In the rows, 128 means zero.
Which row each row swaps with, under one turn or mirror:
The rows were stretched afterwards, more along some directions than others.
nura: [153 117 147 109 121 128 112 168 124 126 140 125 115 129 137 133 164 139
 146 136]
tevo: [139 115 131 107 135 135 112 156 144 124 146 138 116 146 145 120 189 143
 149 135]
foniv: [150 113 126 123 133 133 109 160 133 142 154 121 128 132 137 126 178 143
 125 134]
Buk: [135 121 141 131 150 118 117 120 130 108 145 122 136 150 157 124 187 111
 146 138]
Nik: [159 113 133 141 167 129 106 165 138 129 127 119 137 141 163 134 163 124
 132 136]
zevi: [139 121 137 119 140 136 105 156 151 134 148 132 117 161 150 116 168 134
 121 129]
Kedap: [131 119 126 131 153 117 130 118 124 111 123 117 132 140 146 124 171 119
 138 141]
sev: [136 115 138 132 147 129 117 149 129 128 144 118 138 141 143 116 154 117
 119 135]
Zumef: [147 129 145 127 155 119  98 138 133 124 132 113 135 132 173 107 179 138
 146 147]
ripor: [149 115 130 127 117 131 131 149 131 127 147 121 126 138 124 132 165 139
 117 126]
fito: [143 122 141 112 144 130 102 146 145 113 131 132 115 145 166 130 194 146
 148 144]
Dasuz: [136 124 140 124 159 125 110 147 129  96 131 114 122 144 174 119 190 130
 149 141]
ruker: [143 121 157 130 156 111 110 134 114 121 123 120 151 127 158 137 161 107
 163 151]
sof: [159 112 143 116 142 138 107 167 139 104 142 137 121 150 163 138 187 136
 166 136]
Nadu: [145 121 134 113 124 134 109 181 136 123 139 128 116 136 144 128 166 149
 132 136]
mubu: [155 114 134 149 159 112 101 146 124 116 132 123 137 137 165 138 176 116
 158 137]
mis: [125 117 126 128 123 119 137 126 142 118 147 127 122 139 136 134 150 132
 114 124]
befi: [147 124 141 130 151 111 109 141 120 116 110 122 132 135 158 119 141 109
 155 145]
mutiz: [126 111 140 141 146 123 123 145 143 138 141 124 143 133 128 131 153 129
 117 134]
sov: [144 107 129 128 142 133 103 175 149 126 153 127 119 141 137 125 175 155
 133 125]
Sipib: [159 115 136 105 138 135 110 170 130 118 134 141 127 136 147 135 183 139
 155 148]
viv: [146 113 133 119 146 133 127 158 134 110 137 123 120 149 143 142 182 127
 135 131]
kisel: [155 117 135 132 149 136 108 157 144 124 140 124 130 137 155 117 189 151
 128 140]
Mita: [147 119 134 116 150 149 113 147 142 107 123 134 112 147 169 116 188 148
 145 142]
Ren: [128 138 135 118 140 122 128 140 127 108 119 116 122 139 154 103 150 128
 133 144]
vus: [155 128 132 106 125 141 113 165 144 122 138 139 108 144 158 125 175 146
 137 143]
fub: [135 139 145 125 141 118 114 132 126 120 120 115 129 138 162 110 154 118
 144 145]
deku: [150 121 153 139 158 123 104 146 130 116 123 116 144 139 169 121 157 118
 160 139]
beku: [146 122 134 133 146 120 109 149 137 116 123 118 127 141 149 122 173 148
 122 136]
gozam: [133 125 137 121 144 126 127 133 131 111 143 110 136 148 149 112 161 115
 128 138]
Fuga: [126 113 135 143 158 116 123 127 141 106 128 121 131 147 145 127 155 123
 139 130]
zis: [152 118 135 126 170 129  97 168 134 103 137 119 126 139 177 122 199 137
 161 146]
Nuris: [143 122 138 129 144 130 114 144 138 123 143 114 134 145 165 118 156 124
 118 136]
doma: [142 114 144 123 146 129 122 152 137 124 131 127 118 137 150 122 142 135
 117 135]
Tika: [132 119 141 133 153 124 125 124 141 126 120 124 134 136 154 120 155 130
 138 143]
Mamin: [136 129 143 126 140 124 112 126 145 133 123 117 136 142 157 112 150 131
 119 142]
Bazi: [129 121 150 119 155 114 108 150 121 112 132 118 118 137 155 113 164 121
 146 133]
mipi: [137 123 153 132 145 131 102 129 130 135 141 113 138 140 166 112 161 115
 140 136]
kez: [136 110 141 131 164 127 113 154 125 102 136 126 125 138 159 133 187 125
 151 142]
rapon: [132 121 127 139 150 115 107 150 137 121 129 118 125 125 154 115 165 146
 133 130]
fup: [138 128 135 104 130 127 125 124 136 107 143 125 119 150 153 113 183 136
 136 141]
gora: [145 125 138 114 134 128 108 164 134 120 149 131 117 140 163 129 168 131
 144 141]
ris: [132 106 124 127 158 128 118 158 148 108 136 147 123 147 143 140 188 135
 146 138]
bif: [136 121 144 129 155 136 121 143 151 117 121 128 114 151 156 123 168 147
 122 138]
Gel: [145 116 144 135 136 113 109 134 136 125 147 121 134 147 150 144 165 123
 122 132]
kul: [131 125 143 139 148 110 119 128 127 111 117 120 137 142 164 135 138 104
 141 144]

ripor is swapped with mubu
Kedap is swapped with foniv
deku is swapped with sof

